Each row has a name. After each piece below comes the name of the row it's from, unless a question asks for something else. Each question is about the rows just above it.

[ 32  32 -12  -2   8  -9   9  28  18  29 -15  -4   6 -10  21   7 -12   1
 -11  29 -15 -15  12  14  -7 -31  30  23  -8   9 -18 -19  13 -31  24  -9
 -13 -35  -1 -11  31  39 -21  -2   5 -21  19  -8 -42] -> K436
[ 43 -17  29 -11  19 -31 -10 -15  21  19   2  -8   3  15  15   6  16  -1
 -13  29  -6 -31  16  -7  35   4  -7 -21  15  -9 -27 -47  -7  11  19  17
 -13 -12 -11   8  58  -5  -4   3 -24  -2  22   9  14] -> K405
[  6 -42 -13 -19  22 -12  10 -32   2  11  27   4 -22 -11  11  -4   0  -8
  11  -3  26   6 -13  21  22   9   1  26 -15  26 -14  -8   8   3  36  -7
 -22 -53 -23 -13  18  15   9 -38  30  13  23  16 -23] -> K671
[-28  21  19 -20  -4 -30  -2 -39   2  -6  25 -38  15 -23  19  20   1  20
 -18 -26  13   4  24  15   0 -24   7  -8  24  -6  11   4 -12  23 -16 -22
 -27  -1   7  16  34   2 -24 -18  29   1  39   7  26] -> K578
[  2  45  -1  35 -30   3 -33   8 -22   5  16 -42  11  37  10 -13  14 -10
  17  15  17  -5  -1 -20  32 -34 -18   2  15 -13   1  29  -7 -11  25   5
  -8 -32  -2  15   5  -5 -11  -8  42  -9  -4  43  26] -> K754
[ 32  32 -12  -2   8  -9   9  28  18  29 -15  -4   6 -10  21   7 -12   1
 -11  29 -15 -15  12  14  -7 -31  30  23  -8   9   6   1   2 -16  37  -5
   1  -9  13  31  14  -4 -18  10  28   4  19  -4  29] -> K998
[-28  21  19 -20  -4 -30  -2 -39   2  -6  25 -38  15 -23  19  20   1  20
 -18 -26  13   4  24  15   0 -24   7  -8  24  -6  11   4 -12  23 -16 -22
 -27  -1  -1 -11  31  39 -21  -2  27 -21  19  -8 -42] -> K175
[ 15   2 -24   7 -57   6  13  13  -9  20  18 -13 -22  27  26  28  21 -12
 -39   5  -5  18 -10 -20  20  10 -18  31   4  13  -7   5  16 -17  25   6
   2  -5  -1 -14   6   9 -23   0  25 -11  16 -21  39] -> K530
[ 11  47   2   6  -5  15  -9   1   6  39  11 -42  16 -15  25 -35   1 -15
 -13 -11  27 -10   7  26  21 -20 -13  -9  14  -3  29   9   4  44 -32 -20
  16 -38 -17 -10  21 -23  18  10   7  12   2   1   6] -> K642
[ -7  29 -16 -15 -13  28 -24  21 -10  14   5 -37  14 -20  25  -1  22  15
  10 -20  15  -9 -30 -31  27   7 -24 -14  -6  16   2  12 -28  34  -6  -2
  -1 -44 -16 -16  37 -18  -4  26 -11 -12 -20  -8 -25] -> K382
[ 11  47   2   6  -5  15  -9   1   6  39  11 -42  16 -15  25 -35   1 -15
 -13 -11  27 -10   7  26  21 -20 -13  -9  14  -3  29   9   4  44 -32 -20
  16 -38 -17 -10  21 -23  18  10   7  12   2   1   6] is in which row?
K642
[-28  21  19 -20  -4 -30  -2 -39   2  -6  25 -38  15 -23  19  20   1  20
 -18 -26  13   4  24  15   0 -24   7  -8  24  -6  11   4 -12  23 -16 -22
 -27  -1  -1 -11  31  39 -21  -2  27 -21  19  -8 -42] is in which row?
K175
Which row holds this, read backwards? [  2 -32  10 -12  22 -19 -13 -42   6]
K671
Which row holds this, read backwards? [  6  15  15   3  -8   2  19  21 -15 -10 -31]
K405
asked: [ 32  32 -12  -2   8  -9   9  28  18  29 -15  -4   6 -10  21   7 -12   1
 -11  29 -15 -15  12  14  -7 -31  30  23  -8   9 -18 -19  13 -31  24  -9
 -13 -35  -1 -11  31  39 -21  -2   5 -21  19  -8 -42]
K436

[-57  32 -44 -42  -9] = K958
[ 46 -56 -16  35 -37] = K634
[ 44 -56  35 -16  52] = K47
[-42 -44  32] is which row, read backwards?
K958
asked: [ 44 -56  35 -16  52]
K47
[ 35 -16 -56] is which row, read backwards?
K634
asked: [ 46 -56 -16  35 -37]
K634
Which row holds this, read backwards? [-42 -44  32 -57]
K958

[-22 -41   8 -11 -45  -3  16  10  28  -9   3 -21   9  35  24  11] : K883
[-45  -3 -22 -11   8 -41  16  10  28  -7  19  -8   6  34  53 -18] : K426
[ 15  10 -22 -11   8 -41  16  10  28  -7  19   3   6  34  53 -18] : K651
Which row holds [  9 -21   3] read backwards?
K883
[-18  53  34   6  -8  19  -7  28  10  16 -41] is which row, read backwards?
K426
[-41   8 -11 -22  10  15] is which row, read backwards?
K651
asked: [-45  -3 -22 -11   8 -41  16  10  28  -7  19  -8   6  34  53 -18]
K426
asked: [-22 -41   8 -11 -45  -3  16  10  28  -9   3 -21   9  35  24  11]
K883
Which row holds this, read backwards? [ 6 -8 19]
K426

[-45 -13   7  51  26] -> K995
[ 47  35  13 -49   7] -> K890
[-20  -4 -39  26 -54] -> K281
[-45 -13   7  51  35] -> K533
[ 25  26 -23 -54 -32] -> K705
[ 55  41  45  56 -40] -> K712
[-20  -4 -39 -21 -22] -> K702
[42  4 51 43 25] -> K644
[-20  -4 -50 -22 -21] -> K885
asked: [-20  -4 -50 -22 -21]
K885
[  7 -49] is which row, read backwards?
K890

[-42 -15 -17 -10  -4   0 -12  41   0  36  -4   9  -1 -15  -4   3   9   6
  20] = K597
[ 43  14  18   0   4  -3  13 -40 -40   0   5 -10   0  16   4  -2  -9  -6
 -19] = K22
[-49 -13 -10 -21 -24  -6 -17  21  13   5 -17  31  -1   0   5  12  12  -4
 -15] = K437
[-48 -20 -15   0 -15  -3 -15  35  31   0  -8  23  -1 -28   1   8   7  -1
   8] = K470
[ 35   0   0   0  14  -2   1 -39 -26 -34   1  -7   2  26  -6   1 -16   0
  -9] = K674
[-49 -13 -10  -6  13 -17  31 -17 -24  21   5 -21   0   0   5  12  12  -4
 -15] = K401
[ 36 -21  19   3  -5 -18  21 -32 -37   0   0  13   1   1   0   4   0 -27
  -5] = K65
[-50   0 -27  -9 -10  -7 -21  27  32   0   0  33   0 -22  -3  15  -5   1
  11] = K58
[ 30 -12  13   9  22  17  19  13  10  28  15 -47   0  30  -4 -22  12   0
  21] = K940
[-42  29   0   2   2  -3 -28  18  34   9 -12  27   1   0 -11  15 -10  12
  14] = K466
[  0   0 -12   8   0  -1 -19 -32 -19 -39 -18  13   2   4  -7  10  -7  10
 -26] = K930
[ 19 -21  36  19   0   4   0 -31 -23 -19  10 -24   0  35  -4  -9 -11   3
   2] = K95
Which row holds [ 36 -21  19   3  -5 -18  21 -32 -37   0   0  13   1   1   0   4   0 -27
  -5]?
K65
Which row holds [ 31 -17   5  13  21 -17  -6 -24 -21] read backwards?
K437
[-19 -23 -31] is which row, read backwards?
K95
[-15  -1   9  -4  36   0  41 -12   0  -4 -10 -17] is which row, read backwards?
K597
[-1  0  8] is which row, read backwards?
K930

[-11 -31   6  -2  -6  16  18 -15   9] -> K477
[  4  16  -6   6 -31  -2  34 -12  13] -> K793
[ -4  35  -1 -45 -27  41   1  24  -2] -> K905
[ 18  13   6  -2  -6  16  18 -15   4] -> K896
[ -9 -31   6  -2  -6  16  18 -15   9] -> K167
[-11 -31   6  -2  -6  16  13 -15   9] -> K825
Which row holds this, read backwards? [13 16]
K825
asked: [-11 -31   6  -2  -6  16  13 -15   9]
K825
Which row holds [ 6 -6] read backwards?
K793
Which row holds this, read backwards? [-45  -1  35]
K905
asked: [ -9 -31   6  -2  -6  16  18 -15   9]
K167
Where do [ 18  13   6  -2  -6  16  18 -15   4] appear?
K896

